In the data rows, 50 means zero.
Here are some numbered points:
[36. 32. 17. 59. 40. 61. 34. 46. 98. 35. 29. 46. 25. 52. 9. 47. 79. 18. 24.
 50. 20. 54. 36. 35.] 0
[50. 40. 42. 58. 40. 47. 45. 46. 84. 41. 47. 47. 51. 80. 31. 43. 67. 29. 26.
 63. 19. 53. 36. 37.] 1
[58. 38. 96. 41. 50. 32. 66. 47. 37. 47. 50. 46. 76. 66. 43. 42. 39. 20. 23.
 52. 20. 38. 35. 35.] 2
[45. 66. 53. 39. 71. 30. 51. 64. 13. 62. 44. 46. 47. 27. 69. 41. 35. 52. 88.
 39. 52. 36. 49. 71.] 3
[48. 58. 49. 40. 53. 31. 51. 52. 23. 56. 51. 46. 48. 39. 64. 42. 36. 46. 60.
 45. 38. 38. 43. 59.] 4
[43. 41. 51. 48. 43. 72. 46. 46. 43. 43. 52. 69. 46. 37. 46. 62. 42. 68. 55.
 42. 86. 59. 70. 44.] 5
[41. 57. 43. 39. 53. 29. 46. 48. 12. 53. 44. 46. 41. 27. 69. 42. 35. 44. 59.
 38. 40. 37. 44. 61.] 6
[61. 64. 52. 59. 47. 57. 58. 46. 58. 61. 78. 50. 58. 69. 70. 57. 54. 76. 55.
 65. 74. 59. 63. 59.] 7
[48. 39. 43. 63. 39. 51. 44. 46. 94. 40. 46. 46. 49. 78. 29. 44. 80. 28. 25.
 62. 20. 58. 36. 36.] 8
[60. 55. 60. 52. 40. 43. 58. 46. 68. 54. 66. 46. 62. 76. 58. 47. 57. 45. 35.
 63. 23. 49. 37. 49.] 9
[49. 43. 36. 71. 39. 67. 42. 46. 99. 40. 45. 46. 46. 78. 33. 54. 83. 34. 29.
 65. 25. 66. 38. 41.] 10
[52. 53. 45. 46. 40. 53. 50. 46. 47. 51. 61. 51. 49. 51. 57. 54. 41. 55. 42.
 50. 45. 49. 47. 50.] 11
[45. 64. 51. 40. 63. 29. 51. 55. 11. 60. 43. 46. 46. 29. 68. 41. 35. 43. 70.
 39. 43. 36. 46. 69.] 12
[37. 44. 30. 50. 40. 83. 38. 46. 46. 43. 55. 71. 33. 26. 51. 68. 44. 88. 65.
 39. 99. 64. 79. 49.] 13
[99. 77. 99. 39. 82. 29. 96. 59. 34. 83. 48. 46. 99. 75. 63. 41. 36. 31. 47.
 55. 23. 37. 37. 60.] 14
New points follow, each followed by the numbers of its five nearest points above by angle, nearest first.
[37. 35. 21. 53. 39. 53. 34. 46. 67. 37. 38. 49. 31. 46. 23. 48. 59. 39. 35.
 47. 43. 53. 47. 39.] --> 0 8 10 1 13
[50. 46. 60. 48. 47. 67. 53. 47. 50. 47. 52. 55. 54. 47. 50. 61. 44. 57. 41.
 46. 60. 57. 54. 44.] --> 5 13 7 11 2
[51. 49. 37. 79. 40. 81. 45. 46. 99. 44. 52. 47. 45. 65. 45. 68. 76. 50. 37.
 62. 48. 79. 47. 48.] --> 10 8 0 1 9
[58. 54. 45. 95. 40. 84. 50. 46. 99. 48. 58. 46. 55. 87. 52. 70. 94. 49. 37.
 74. 41. 88. 45. 50.] --> 10 8 1 9 0
[61. 41. 95. 40. 49. 32. 67. 46. 42. 49. 53. 46. 77. 71. 48. 42. 37. 23. 23.
 54. 20. 37. 36. 34.] --> 2 14 9 1 8
[75. 83. 72. 70. 51. 66. 72. 46. 90. 76. 99. 46. 75. 97. 98. 65. 63. 85. 58.
 79. 60. 71. 62. 73.] --> 7 9 14 11 10
[56. 42. 79. 43. 50. 41. 61. 47. 41. 48. 56. 50. 66. 60. 50. 44. 43. 45. 35.
 53. 45. 42. 48. 36.] --> 2 14 9 1 4
[59. 37. 98. 39. 51. 30. 68. 45. 28. 48. 44. 46. 77. 60. 39. 41. 35. 17. 23.
 48. 20. 37. 36. 34.] --> 2 14 9 1 4
[88. 81. 99. 41. 80. 36. 86. 60. 37. 81. 59. 48. 94. 68. 85. 47. 37. 52. 63.
 53. 41. 40. 49. 71.] --> 14 2 3 12 4
[59. 71. 59. 52. 63. 51. 60. 57. 64. 64. 70. 49. 61. 64. 93. 55. 53. 70. 70.
 56. 56. 52. 58. 73.] --> 7 14 3 9 12
[56. 83. 70. 39. 89. 31. 64. 81. 27. 75. 61. 48. 62. 39. 96. 46. 35. 83. 99.
 42. 79. 36. 67. 87.] --> 3 12 4 7 6
